First come named turns, each shown by rows before and after it. For each pair of rows after them, which turns, in which order, take the first row to the second? The first pair is done for you.
S (before |-> after):
[ 19  33 -29 -37 -16  12   5  -7 -13] |-> [-28  16 -40  -6  31  10  -7 -20  -4]
[ 19 -15  21  53 -22  10 -17  24  77] |-> [ 38 -20 -21  33 -50 -47  -4  22  51]
[  2   6  19 -25   6  20   4   7 -16] |-> [ -9  -7  -8 -25   9 -15   7  -1 -26]
D (before |-> after):
[-20  -7   1  10  -4   2 -12  11  12] |-> [-28  -7 -10   3   4   1 -13   7   7]
[ 19  24  -2 -16 -13  -1  -8 -13  -1] |-> [ 23  21   0 -12 -21  -6  -7 -10   6]
[ -7  27 -12 -34  24 -31   3  -8 -14] |-> [  8  33  32 -32  13   7   5   3  -6]
[  8 -11 -17  25  -5 -38  -4   7  43] |-> [-17   8 -41 -17  35 -26 -11 -11   0]
V (before |-> after):
[ -5   7  26 -29  -3  21  12  11 -28] |-> [ -2   1  38 -21 -13  25  11  15 -16]
[ -8   3  21   1  13  19   3   1 -10] |-> [-5 -2 27 15  0 15  7  5 -1]
[ 15  28  21 -22 -17   1   9   7 -29] |-> [ 15  29  24 -17 -18   6  11  10 -20]

(2 to 3 turns a pair)
[-12  -2  11  32  29  -5  -6  27  33] |-> [-17  15  18  -8  47  20  -2  16  -8] -> V then D then D
[ -4   2  22 -31 -11  19  16   3 -34] |-> [  3  -8  39 -14 -25  23  19  11 -11] -> V then V
[ 23   5  27  18  25  26 -10 -10  12] |-> [ 27  -1 -28   9  15 -31  -4 -19   0] -> D then S then D
[  0   2 -36  -5  33  -4  -1  -8   7] |-> [ 29  -5 -28 -10  -9 -26  17   1   5] -> D then V then S
[ 42  10  -5 -45 -51 -31   2   8 -13] |-> [-47   4  19   1  53  31 -35 -13   2] -> S then D
[ 16  -1   7 -28  -3  11   5 -11 -18] |-> [ -5 -15 -15 -13  13 -15   3 -19 -17] -> V then S
[  9  -6  31  -3 -14  41  10  -2   7] |-> [ -4  -4  -9 -30  -5   5  17 -20 -37] -> S then D
[  4   3 -57  13  14 -26 -13  -2  33] |-> [ 40  28   6  -9 -15  38  -1  17  33] -> D then S then D
[ -4 -25 -12 -22  -9 -14  16 -11 -50] |-> [ 16 -40   6  21 -37 -14  16  11   9] -> V then D then D
[ -3  24  -6 -10  37  39 -11   0  -3] |-> [ 29   2 -32   2 -22 -34   8   9   3] -> D then S
[ 19 -11   3  19 -23  -8  -5   3  29] |-> [-11   3 -22 -21  18  -3  -7 -20 -21] -> S then V then D
[ 35  22  35 -29  -9  19  14  11  -5] |-> [-20 -15   6  40  29 -22  -4   2  35] -> V then D then S
[  2   6 -16 -25  13  -1  22 -23 -33] |-> [ -6 -18 -15   4   3 -34  24 -23 -20] -> D then V then S
[ 34  -2  19  -5 -37 -12  11  -3  23] |-> [  9  11 -30 -35   5 -25   5 -24 -10] -> D then V
[ 31  -5   5 -16 -27  -1   1  23  11] |-> [-18 -14 -10  14  26   6 -15  11  23] -> D then S
[ 54  32  -2 -47  -2  32  -3   0   1] |-> [  0 -18 -51  25  24 -43 -15 -11  31] -> D then S
[  2   4 -21  27  21   8 -17  12  26] |-> [ 33   9 -20   5 -20 -10  -4  19  13] -> S then V
[-13 -13 -11  25   7   3  -9  -1  32] |-> [ 21  -9 -14  -3 -35 -13   4   4  14] -> S then V
[-77 -15 -16 -12  58 -34 -15 -17 -19] |-> [ 37   9  12 -58 -61 -39  23  17 -17] -> V then D then S
[ 22  -1 -14   6 -29 -39  15   3  14] |-> [-20   8   7  12  40  21 -11  -8  21] -> V then S
[ 24  13  31 -27 -26  47   3   4   2] |-> [-16 -33 -18  38 -11 -27  -7  -5  42] -> D then S
[ 40  14 -12 -64 -18  -4  22  -2 -25] |-> [ -2 -25  42  35   3  22  -1  13  52] -> S then D then D
[ 10   0 -45 -22 -20 -44 -17   3  21] |-> [-16  20 -13 -21  31  29 -36   3  35] -> V then S
[-19   6   7 -15  19  15   2  -8 -19] |-> [  3  -8  -6  -7 -22 -30  13  -1 -13] -> D then S
[ 38  -2  -8  22 -39 -15  -5  -2  32] |-> [ 14  29 -22 -36  15  19  -6 -27 -26] -> D then D
[ 15  16 -16 -30  14  -1   4 -11 -15] |-> [14 12 23 -3 16 29 -3  3 13] -> S then D
[-25   5 -39  -6  40  -7 -17 -11 -11] |-> [ 29  11  27   1 -15  35  -9  22  22] -> S then V
[21  2 21 -5 -4 22  6  3  1] |-> [  5   4  -3 -20  10   3   6 -10 -27] -> S then D
[-18   2  33 -12  11  49 -17  -3  22] |-> [  5 -27  -5  -2 -51 -40   5   1  11] -> V then S
